In the data rows, 128 means zero.
Here are some points:
182 161 136 136 126 140 144 130 161 161 197 173
81 102 113 128 124 110 94 91 86 108 102 125
201 186 167 173 175 141 132 130 124 140 159 167
163 135 144 147 138 129 143 135 140 139 156 143
89 101 103 137 131 129 135 127 128 93 78 77
165 142 179 156 183 164 157 146 136 126 182 170
152 117 98 98 111 129 158 147 119 109 108 138
137 134 142 171 168 185 168 167 126 140 124 127
122 111 110 128 116 114 93 74 82 101 122 147
91 126 144 155 154 128 125 124 100 114 93 88
185 153 99 88 105 133 147 170 169 158 154 190
145 113 121 103 93 54 84 109 134 115 92 89
187 182 174 173 158 146 124 105 102 111 136 157
103 106 148 154 180 175 172 176 164 133 107 85
0 49 94 123 120 114 107 94 77 67 46 50
64 100 126 142 149 150 121 98 105 120 92 86
123 122 117 132 130 117 133 122 136 136 98 50
152 134 125 139 145 169 179 178 169 161 167 163
181 175 134 103 116 127 148 146 162 180 206 192
126 128 156 175 184 170 157 163 148 131 131 130
155 124 103 97 116 128 149 159 154 150 163 152
156 161 180 186 218 192 168 156 119 129 151 169
169 135 116 102 112 136 147 150 144 161 180 185
159 156 145 139 129 106 67 74 91 123 168 192
133 140 161 159 138 170 169 160 161 137 131 113
101 140 160 169 145 103 72 74 103 94 111 116
146 140 145 123 153 157 172 176 159 148 147 175
158 150 146 146 155 148 154 164 147 144 163 152
130 147 129 135 133 139 148 146 158 152 149 157
225 174 125 93 101 122 143 155 179 179 205 184
24 more points follow, each with its number after it:
65 91 133 157 151 153 133 115 108 84 59 61 0
72 96 119 140 189 166 176 159 134 106 101 80 1
129 110 109 71 75 92 107 109 133 137 135 131 2
137 139 128 102 73 93 90 111 137 131 122 105 3
186 146 113 96 97 133 176 194 180 164 158 150 4
52 94 111 132 117 103 95 112 103 93 50 52 5
91 124 149 155 148 109 102 84 76 83 96 95 6
111 118 125 127 133 144 143 153 154 151 122 105 7
133 129 118 86 86 107 95 113 111 116 114 136 8
92 102 94 124 93 95 132 118 109 71 42 37 9
98 108 122 138 132 142 143 172 145 121 102 93 10
93 120 139 147 135 96 68 76 84 100 112 119 11
193 160 131 100 120 126 138 145 161 181 190 203 12
106 109 143 179 205 217 217 186 166 143 126 113 13
158 121 95 92 111 131 151 143 151 156 150 140 14
131 144 156 180 202 213 193 202 174 161 151 144 15
111 114 126 136 153 154 143 134 129 114 123 84 16
147 146 161 175 213 200 201 180 153 151 137 151 17
20 55 85 120 134 119 123 106 89 58 31 12 18
157 165 126 109 68 72 77 108 116 142 184 202 19
70 114 140 161 149 107 92 87 116 117 115 125 20
70 92 110 153 117 103 80 64 88 84 95 89 21
97 96 87 88 109 135 112 124 115 57 68 87 22
113 106 114 122 127 112 128 118 80 60 63 90 23
Which two of these numbered points are nearest to each point below, ignoring the 2 directions in which the first points spread most? Their numbers follow each, nearest first.
153 139 161 128 158 162 173 173 168 172 155 142 > 2 7
116 103 103 96 105 88 140 145 142 131 123 122 > 10 1
125 131 105 126 127 143 126 134 133 135 150 147 > 15 12
123 125 118 127 117 83 95 69 101 148 169 189 > 20 11
168 132 127 90 103 139 167 138 147 143 154 161 > 2 14
122 117 131 123 121 125 132 117 140 124 119 125 > 0 12
217 195 161 153 130 124 130 127 123 132 160 171 > 6 11
115 119 145 132 116 97 73 78 87 106 157 154 > 11 6
170 148 132 130 143 126 96 112 152 176 192 184 > 20 21
110 126 124 99 80 77 87 110 91 84 62 56 > 3 9
176 116 100 87 74 103 149 156 138 112 78 78 > 9 4
135 131 121 105 97 93 86 127 114 95 77 78 > 3 5
125 129 135 159 168 194 196 178 167 164 178 165 > 13 15
214 161 127 99 112 125 124 146 175 190 214 186 > 16 12
95 126 115 115 113 117 121 147 147 149 133 111 > 7 10
228 188 196 152 152 126 107 90 91 114 159 156 > 6 11
104 124 164 154 153 135 124 113 101 105 92 112 > 6 11
143 151 93 96 133 161 182 157 141 139 145 126 > 18 14
